In the data rows, 500 means zero.
Here are some points:
[395,344,466,545,544,447,561,491,571,424,511,552,461,540,524,619,517,555,466,556,434,473,519,381,456]
[804,767,499,304,331,617,713,555,304,585,626,514,856,318,600,614,625,529,958,739,486,777,0,525,578]
[738,361,535,568,283,565,564,403,529,567,528,419,536,618,555,439,487,532,370,444,418,507,591,362,418]
[287,570,676,569,488,382,435,385,478,445,446,512,338,788,305,547,348,640,168,351,573,343,820,480,574]
[379,541,477,715,535,451,670,531,492,458,450,513,525,481,721,367,563,458,648,440,500,298,605,452,502]
[564,627,632,493,462,557,498,640,451,672,574,496,556,540,588,194,468,603,525,511,521,568,628,487,561]
[0,768,999,874,548,631,626,546,723,266,759,835,430,999,999,954,624,563,499,339,124,582,0,0,999]
[541,511,446,406,424,560,730,633,283,618,583,450,550,667,375,469,403,504,661,422,727,448,388,452,511]
[666,382,865,601,0,712,710,105,283,614,404,358,503,800,603,477,701,418,313,381,480,198,535,195,261]
[574,592,314,530,621,423,549,542,323,485,596,424,425,412,553,464,601,532,465,516,437,483,481,454,484]
[244,261,352,635,492,436,544,454,719,340,376,688,488,489,477,699,388,611,22,372,567,357,470,623,425]
[538,694,715,294,619,445,420,25,405,667,359,434,522,218,498,325,755,66,827,554,573,718,327,800,426]
[527,417,181,483,143,645,600,499,313,481,430,292,343,448,478,394,415,508,581,690,699,217,423,716,175]
[337,424,684,646,572,395,926,728,305,664,610,712,630,524,675,273,740,547,963,727,387,546,88,238,448]
[406,277,525,105,421,343,451,424,428,408,356,332,479,674,103,600,399,508,369,372,545,355,407,675,374]
[524,555,266,455,586,490,392,581,454,491,475,431,559,372,448,571,423,532,413,580,515,442,623,642,411]
[441,488,466,511,554,420,464,452,596,488,422,518,580,475,418,450,487,502,391,470,583,467,665,635,492]
10 more points follow, each with its number after it:
[606,460,333,665,463,538,649,432,414,487,563,409,399,487,495,582,638,712,527,460,532,399,514,274,292] 0
[472,713,687,246,641,511,327,708,459,590,651,467,648,435,639,436,520,410,817,639,479,800,386,525,740] 1
[345,473,609,234,517,407,273,465,466,425,378,448,567,449,511,557,499,446,389,408,189,518,434,685,431] 2
[455,399,383,511,540,416,457,794,681,401,605,497,519,560,335,438,275,603,489,457,487,624,663,438,540] 3
[343,467,316,827,720,296,518,675,561,491,770,462,193,688,267,338,571,555,620,219,388,236,541,225,513] 4
[764,538,512,489,403,569,622,435,484,466,419,515,431,505,672,500,422,425,513,544,588,483,354,481,494] 5
[421,128,704,557,198,582,782,406,986,532,316,579,80,709,426,177,528,51,888,546,422,315,396,469,669] 6
[515,501,414,489,557,509,475,560,538,460,423,534,413,482,538,420,423,503,515,508,521,432,509,552,517] 7
[160,811,787,267,514,472,309,323,697,463,539,850,642,335,511,635,365,446,285,201,701,912,338,559,575] 8
[461,439,481,426,469,351,637,438,387,514,474,456,486,535,595,366,480,512,529,476,510,469,475,489,402] 9
Which three of these numbered points are nearest to each point below by angle, seen from the average point of the first points? Their numbers follow each, nearest first.
[729,404,237,800,338,581,811,500,365,433,543,402,343,440,520,567,797,905,715,533,646,254,524,148,164] > 0 4 5
[372,594,794,804,663,385,761,594,814,440,448,542,193,533,773,279,669,13,999,482,340,368,154,314,858] > 6 4 1
[420,506,482,564,483,387,497,520,535,497,566,476,381,558,384,479,538,520,541,427,471,404,476,419,469] > 4 3 7
[656,814,666,484,999,373,493,575,591,601,575,381,429,263,672,244,606,376,761,639,141,704,620,375,847] > 1 7 4
[478,701,489,596,677,440,596,491,447,498,559,587,383,501,641,393,473,408,653,380,564,469,469,364,594] > 4 7 1
[809,550,1,773,348,572,848,268,240,441,605,449,290,408,548,519,877,987,701,421,622,167,486,21,62] > 0 4 9
[443,201,674,554,318,571,634,441,756,553,385,526,311,631,456,316,498,321,746,528,420,310,530,454,578] > 6 4 7
[554,629,707,487,383,601,470,644,478,711,580,506,619,370,556,162,474,515,561,566,480,664,549,442,610] > 1 3 8
[464,482,573,554,532,552,393,580,691,507,430,529,378,553,836,487,434,408,440,487,347,319,675,621,601] > 7 2 6
[522,284,316,492,711,387,386,882,725,506,796,540,459,533,221,454,217,565,522,405,568,615,796,464,636] > 3 7 4
Here are 10 other points, each followed by its number:
[404,224,552,80,847,244,0,680,504,676,543,92,651,144,183,358,465,521,404,555,234,821,999,917,411] 0
[469,400,528,233,703,370,45,612,481,664,545,318,563,345,170,436,549,543,451,504,326,710,766,710,555] 1
[425,589,287,547,776,449,710,538,545,504,405,644,621,427,716,580,475,556,536,595,493,439,729,549,582] 2
[769,703,558,841,359,831,342,666,335,609,483,287,512,769,564,547,456,503,329,468,591,147,935,406,687] 3
[771,544,399,736,483,999,488,388,546,376,25,448,333,638,257,672,461,558,473,688,426,31,622,468,662] 4
[637,506,510,465,425,527,576,443,563,502,456,612,486,344,679,193,521,428,523,522,505,607,407,483,465] 5
[513,152,550,805,472,639,644,544,678,511,507,605,518,741,558,662,438,879,494,493,652,569,632,23,611] 6
[396,549,498,428,638,364,218,561,468,519,691,414,373,470,264,682,551,541,438,363,368,479,583,494,663] 7
[493,733,792,247,788,442,357,917,361,666,728,556,713,382,784,343,534,365,999,632,344,984,503,522,838] 8
[482,581,527,406,312,637,361,491,590,480,526,572,445,640,383,548,260,615,178,354,736,508,690,475,474] 9
Which three of these numbered points are nearest to each point below by angle, seen from the average point of the first points? Their numbers follow each, nearest first.
[509,345,508,221,684,368,114,623,517,673,560,282,567,441,323,432,514,551,506,521,327,661,708,691,532] > 1 0 7
[440,295,592,668,576,409,637,699,563,506,616,426,547,803,381,702,298,544,434,544,421,455,571,344,739] > 6 7 3
[536,368,682,452,519,646,629,276,777,451,126,353,417,488,88,468,445,342,648,569,598,289,413,658,570] > 4 1 0
[350,504,523,369,649,365,320,336,451,418,556,567,562,267,540,525,508,503,319,444,278,591,299,684,494] > 0 1 7
[284,251,474,556,631,166,536,622,503,394,585,629,444,468,311,363,412,520,530,524,648,567,600,450,476] > 0 1 7
[488,577,459,418,560,446,444,534,479,467,621,399,432,518,422,549,377,525,478,525,433,409,502,520,517] > 7 1 0
[372,410,306,480,313,496,448,587,507,542,649,590,545,422,326,442,553,766,568,558,456,539,435,543,279] > 1 0 7
[479,260,759,319,219,672,740,230,444,512,364,455,727,708,49,515,492,698,670,536,618,622,318,280,312] > 6 9 4
[396,577,356,582,743,440,599,576,481,501,481,596,592,319,632,647,522,584,460,604,574,449,761,495,498] > 2 0 1
[591,380,772,593,51,668,609,29,295,637,416,290,485,759,539,492,682,420,292,383,550,220,527,322,323] > 3 4 9
